One turning vector, and how many ticks it has turned
The counts run from 0 to 499.
[ 95 127 146 145 116 144  85 113 112  65 151  76 134 150 128 181 119  72
 125 172  95 113 114 118  85 154 124  76 148 138 185 115 165  90 143 166
  75 142 135 105 159 106 153 104 104 140 136 116 117 145 118 114 106  71
 133 107  91 136 133 109 148 125 121 131 121 155 109 107 130 149 109] => 121
[149  94 121 163  84 100 121 155  99 125 144 123 130 119  83 141 155 110
 116 118  71 104  91 117  96 130 117  99 156  48 134 120 164  91 181 144
 116 130 151 150 145 138 126 123  95 159 108 109 114 118 113 108  96 137
 148  83  92 119 129 114 125 122 154 144 158 161 144 126 120 111  60] => 149
[164 136 105 132 127  87 100 143  69 128 127 120 109 108  92 138 151  95
 100 132 115  73 105 127 110 144 131  98 151  78 118 106 173 103 149 132
 106 155 169 106 166 121 115 127 114 157 124 139 140 153 113 108 114  88
 110  81  92 118 133  84 150 100 140 119 128 164 116 123 135 124  87] => 447
[148 154 176 146  83 170  86 149 127  76 154 127 150 130 107 175 129  92
 122 113  95 121 120 128  80 121 135  95 154  57 126 144 179  89 135 138
  92 133 161 142 128 127 123 110 103 159 127 134 108 129 102 109 109 152
 136 119  83 141 125  94 156 143 134 141 163 136 132 123 104 137  77] => 33
[130 139 160 140 125 100 107  97 129 119 165 141 177 153 113 171 113  88
 113 181  87 125  97 138  74 106  99 100 116  96 166 123 195  75 174 173
 110 126 156 124 162 127 152 127 117 139 120 151 119 110 111  94 100 100
 130 125 110 112 115 104 118 149 132 144 153 149 144 107 120 151  77] => 466
[110 149 146 139 121 151  86 102 107  94 148  88 133 132 128 170 103  66
 122 187  98 121 109 117  97 147 100  70 140 122 190 102 166  74 150 161
  94 134 141 110 151 102 148 100 106 130 133 140 116 134 120 122 124  73
 124  99  98 125 134  99 147 121 131 123 147 142 115 137 134 149 102] => 120
[105 128 108 128  86 110  99 142  44  93 147 147 128 131 129 136 144 105
 131 124  55 104 119 115 109 137 130 103 151 106 144 124 169  77 147 137
 111 114 163 145 142 111  91 125 158 158 122 124 116 159 105  97 103  99
 106  95 100 114 132 120 125 112 143 146 160 124 122 128 180 103  61] => 96
[142 164 127 162  96 128  89  96 105 103 111 116 128 129  97 152 104 105
 112 147  75 109 132  95 103 146 127  93 121 108 153 104 184  81 162 174
 100 127 146 129 136  85  97  90 158 153 117 175 127 131  95  72 103 123
 110 113 105 130 116 109 130 124 153 114 185 132 121 154 134 124  84] => 325
[135 134 122 188  94 141 107 123 101 102 122 100 146 137 129 148 119  97
  96 155  97 142  77 125 120 153 114 154 134  66 138 107 155  58 149 127
 117 131 110 135 130  92 147 114 150 147 109 150 136  73 145 122 102 130
 134 115  81 120 139 102 121 117 149 132 184 171 132 125 106 146  78] => 152
[144 138 129 172 133 104  94 146 118  74 164 129 151 156 129 141 133  74
 139 157 116  90 121 143  79 126 129  91 134 112 145 134 211  67 137 132
  88 142 131 119 135 126 118 131 133 185 117 143 113 164 113 128 132  82
 107 144 112 109 113 116 147 134 106 131 143 160  99  97 107 136  70] => 180
[140 137 108 141 124  92 104 138  90 141 123 101 114 156  86 162 129  80
  72 127 105 112 118 101 100 154 134 129 150 121 141 124 162  95 181 156
 146 132 161 127 194 111  92 127 126 161 119 142 105 142 121  84  82  85
 131  97 115 155 120  99 128 113 166 120 138 154 107  94 106 125  85] => 282
[130 118 143 122 100 131  92 119 112 108 167 120 176 158 146 160 129  80
 101 150 101 129 105 143  91 148 122 114 122  89 160 123 177  66 145 138
  97 143 150  97 159 122 156 119 152 144 116 148 141 110 121  89 125 101
 131 147  79 124 151 109 128 114 108 170 132 165 125 106 119 172  64] => 227
[111 121 140 178 158 133  99 110  80  90 150 102 154 165 115 154 116  70
  92 152  97 112  87 130  82 153 126 136 143 139 155 128 195  93 138 173
 126 122 149 111 163 113 123 116 143 147 140 149 107 145 132  83 105  72
 112 110 119 133 111 110 127 139 134 116 133 160 113  86 137 158 106] => 128
[155 181  90 132  89 122  65 142 105  97 129 104  99 117 101 189 134  80
 103 133 126 108 107 119 114 147 155 117 151 106 141 124 138  92 149 136
 114 160 135 113 171  92 103 135 134 123 121 155 143 143 127 112 100 104
 123 112  63 150 126  71 149 122 165 122 153 144 114 120 115 110  88] => 165
[108 152 109 166 104 133  99 143  82  67 132  88 112 141 141 166 136 105
 100 130 108  98  93 144 140 159 158 140 159 107 122 119 151  80 129 112
 116 141 117 130 148  79 114 113 143 132 131 134 114 138 146 122  95  93
 127 106  73 140 118  75 166 134 164  91 176 140  88 120 114 125 107] => 205
[146 123 136 181  99  97  94 147 102  95 151 136 122 134  91 149 158 105
 121 113  89  96 101 140 102 124 152  98 131  70  99 137 209  75 132 133
 108 152 154 143 134 104 103  92 123 162 134 161 101 150 123  88 124 129
 134 126 105 123 122  86 161 161 149 129 164 137 115 119 119 130  78] => 372
[132 158 139 120 130 109  91 119 110  92 145 101 146 143 115 175 131  92
  90 128 133 100 124 129  79 132 123 126 174  96 142 120 138  88 163 148
  98 139 156 106 183 153 142 161  92 146 109 121 109 119 113 130 102  91
 128 114  73 135 132  84 124 115 134 125 150 156 115  70  90 142  87] => 116
[128 123 110 139 111 116 110 154  53 129 169 145 163 166 125 153 112 112
 100 128  72  99  93 145 116 133 151 136 143 117 140 121 188  66 142 147
 142 106 176 134 155 113 122 126 167 159 129 124  97 149 129  95 110  85
 118  89 123 114 139 106 134 138 151 152 149 153 134 116 183 141  80] => 136
[123 119 105 146 112 142 107 134 101  95 181  94 167 178 147 176 105 111
 117 145 114 100  81 154 109 152 129 128 151 110 175  92 158  60 146 145
 105 116 124 110 166 129 161 157 126 137 104 125 124 112 141 145 127  98
 121 100  93 113 147 118 136 121 112 134 156 185 133 110 148 153  79] => 70
[134 136 129 152 108 102  76 151 117  77 178 129 134 159  97 156 142  98
 128 136  92 103 113 134  64 114 133  73 140 101 147 146 185  92 138 140
  98 149 152 128 150 132 113 128 112 190 142 143  92 179 101 106 134 114
 118 135 104 125 113  97 154 169 132 128 147 133 129  98 134 132  80] => 413
[152 146  76 190 137 118  89 132 111  88 154  91 128 164  87 177 102 133
 105 132  98  76  96 141  98 118 151 116 165 132 140  84 154 119 163 161
 103 121 132 116 147 131  99 161 128 173 108 133 121 138 119 123 111 121
 109 103 101 118 104 117 126 132 142 106 165 169 138  91 129 111  96] => 17
[150 146 118 157 129 109  96 109  83 121 128 133 144 157 129 121 134  95
  80 138 107 101 112 117  95 133 121 133 141  87 122 109 184  89 143 132
 108 144 150 125 142 116  99 127 175 209 113 169 138 121 101  94  95  98
  99 137  97 120 119 106 114 100 117 126 167 160 126  94  93 137  75] => 333
[137 152 117 154  95  89  91 136 107  83 108 110 112 143 113 157 107 139
 112 131  74  61 149 141 106 125 154 117 137 108 118 108 185  78 178 134
 108 131 149 133 141  95 111 115 143 130 106 151 121 137 110 100 110 124
 133 117 106 132 121 104 141 147 189 121 192 135 104 138 109 110  73] => 91
[121 134 122 171 101 128  99  96  91  85 110 106 130 151 112 142 101 104
 107 152  69 109 121 108  93 150 126 105 121 119 152  98 190  96 147 167
  83 136 147 120 131  93 102  85 175 154 117 171 145 130  98  54 102 116
 113 117 103 131 121 126 120 112 131 124 166 134 114 137 138 136  82] => 326
[136 136 145 159 139 116  94 148 112  78 144  90 133 135 110 176 118  84
 123 154  95  77 110 134  90 133 132 109 158 109 140 110 179 105 175 159
  97 104 151 123 154 131 133 130  64 118 124  91 122 144 125 124  93  79
 135  85  90 131 126 108 152 137 158 134 128 158 111  89 112 129 101] => 355
[156 171 120 147  96  98  95 156 157 132 170 131 142 149 100 189 125  94
 113 160 128 128  92 131 106 116 119 115 117  85 155 139 182  68 171 138
 135 135 135 143 173  99 137 147  98 140 106 155 114 122 130 117 109 116
 138 124 105 130 117  82 148 167 141 131 160 162 139 111 113 140  73] => 464
[133 118  97 174  91 127  90 187  87  96 148 117 123 159 113 158 138 102
 111 113  81 110  99 138 124 160 165 135 138 115 125 127 177  60 121 122
 134 120 133 144 154  75 108 116 150 140 125 148 107 160 136 103 133 117
 140 108 119 141 136 104 162 152 166 137 164 161 110 118 168 125  88] => 370
[145 150  96 165 116 163  73 156  89  80 160  95 134 170 130 162 103  91
  98 135 107 108 102 145  96 149 151 128 144 141 167 105 167  64 116 138
 125 122 122 122 157  96 113 137 179 158 125 158 111 155 133 143 156 104
 112 136 102 131 126 109 150 139 144 126 156 162 116 114 151 140  91] => 410
[148 140 101 160 128  99 103 143 106 144 142 117 138 137  93 154 109  91
  85 176  79 110  76 131  98 112 134 131 134 120 142 135 168 109 179 152
 139 126 151 120 179 110 119 134 138 156 117 117 134 128 123 104  59  79
 126  96  99 133 103 108 127 135 164 129 143 155 146  97 107 119  89] => 241
[116 134 146 142 131 117  93 151 100  98 163 109 129 131 115 173 132  76
 123 179  98  96  90 123  85 129 112  88 153 111 149 125 177 101 156 148
  97 102 159 125 156 122 141 120  69 131 138  93 120 152 119 131  77  75
 135  74  93 128 126  99 145 133 154 135 115 156 131  99 138 135 110] => 354
[150 108 114 163  97 105  82 142  91  82 130  98 108 139  85 153 151 122
  92  97 104  74 100 136  93 156 152 109 150  70 124 105 169 101 135 137
  78 152 153 110 152 135 116 112 126 159 125 148 133 138 113  79 136 131
 130 108  83 130 150 102 154 119 138 131 137 172 126  98 124 140  84] => 215
[111 150 110 170  93 120  78 147 106  79 157 123 123 173 146 161 155  88
 115 120 126 135 103  99 119 155 122 118 155  85 126 114 145  60 129 116
 105 133 112 143 132 112  90 136 134 183 101 153 106 130 113 131 114 132
 125 122  88 114 126  92 118 106 107 130 176 148 107  83 130 123  79] => 105
[143 159  80 145 102 115  98 151 127 118 141 103 115 123 123 161 112  73
 124 184  94 123  99 124 127 130 144  84 144 125 168 128 154  97 169 140
 113 153 125 115 161  87 112 117 130 157 115 110 146 145 136 115  78  64
 131  99  74 129 109  88 161 123 147 108 134 149 100 126 107 113  88] => 7
[139 124 134 164 118 112  92 135 118  78 175 121 150 169  86 155 125 114
 110 108  91  96 117 134  65 105 138  93 158 110 133 126 190  94 149 157
 100 141 161 124 159 153 110 148 112 189 123 132  89 163 100 101 125 124
 115 131 113 121 107 113 134 154 131 131 152 138 137  83 120 130  73] => 414
[118 154 148 155 122 131  65 110 123  92 153  83 138 170 131 212 102 102
  79 141 117 129  90 130  96 127 129 124 148 113 161  92 137  74 156 165
 111 107 136 125 148 132 136 145  96 135 113 142  95  93 122 122 121 117
 139 121  88 138 135  86 111 141 147 137 175 153 140  89 111 153 110] => 350
[102 125 145 142  93 127  92 112  84  51 129 125 135 120 130 154 152  83
 129 143  74 109 117 137  90 150 139 116 143 110 142 156 181  88 135 147
  90 144 147 115 152  97 134 101 168 110 140 146 138 149 120  79  92  97
 131 132  76 144 122 106 147 141 161 141 156 110 113 105 126 129  82] => 320
[153 144  91 164 131  99  91 166 113 113 180 121 132 154 122 173 153  80
 118 132 139 109  83 127 125 132 136 112 141  86 129 110 173  63 142 128
 129 126 121 143 169 114 107 164 105 168 103 143 101 133 131 144 123 105
 115 104  93  99 123  75 149 134 122 121 156 173 111  89 126 129  92] => 65
[155 166 108 137 114 142  74 163 120 111 153  95 125 157  84 204 108  90
  91 131 119 114 107 129 106 138 168 125 159 125 146 122 144 100 156 153
 131 119 153 122 189  97 117 130 103 126 117 120 112 146 131 109 111 101
 147 102  93 158 127  77 156 148 180 131 132 152 122  97 133 142 106] => 124
[124 130 123 141  98  94  82 146 113 126 145  86 105 142  90 178 123 109
  97 146 112 107 103 112  61 137 103  84 139  93 167 108 134  89 170 137
 100 136 143 122 165 142 154 140  73 162 118 118  99 135 112 134 132 103
 155 107  99 140 129  90 131 143 156 119 144 155 149 106 103 131  95] => 348
[135 157 123 142  93 135  70  89 134 101 139  98 137 139 118 190 117  93
 102 138  94 148  94 112 118 139 132 109 138  89 147  98 125  86 164 159
  94 147 133 120 147 111 125 124 134 139 107 158 138  69 105  89  98 124
 145 120  56 133 135  88 108 116 140 140 167 144 126 109  97 142  94] => 391
[150 153 151 155 111 136  77 114 108  96 137 133 158 131 106 181 100  99
 107 155  67 112 105 128 107 109 138 136 130 102 138 118 184  85 167 176
 132  99 165 145 136  90 107 115 136 101 123 152 134 118 118  86  93 123
 134 101 108 140 128 108 132 158 183 155 173 143 133 126 140 137  90] => 85
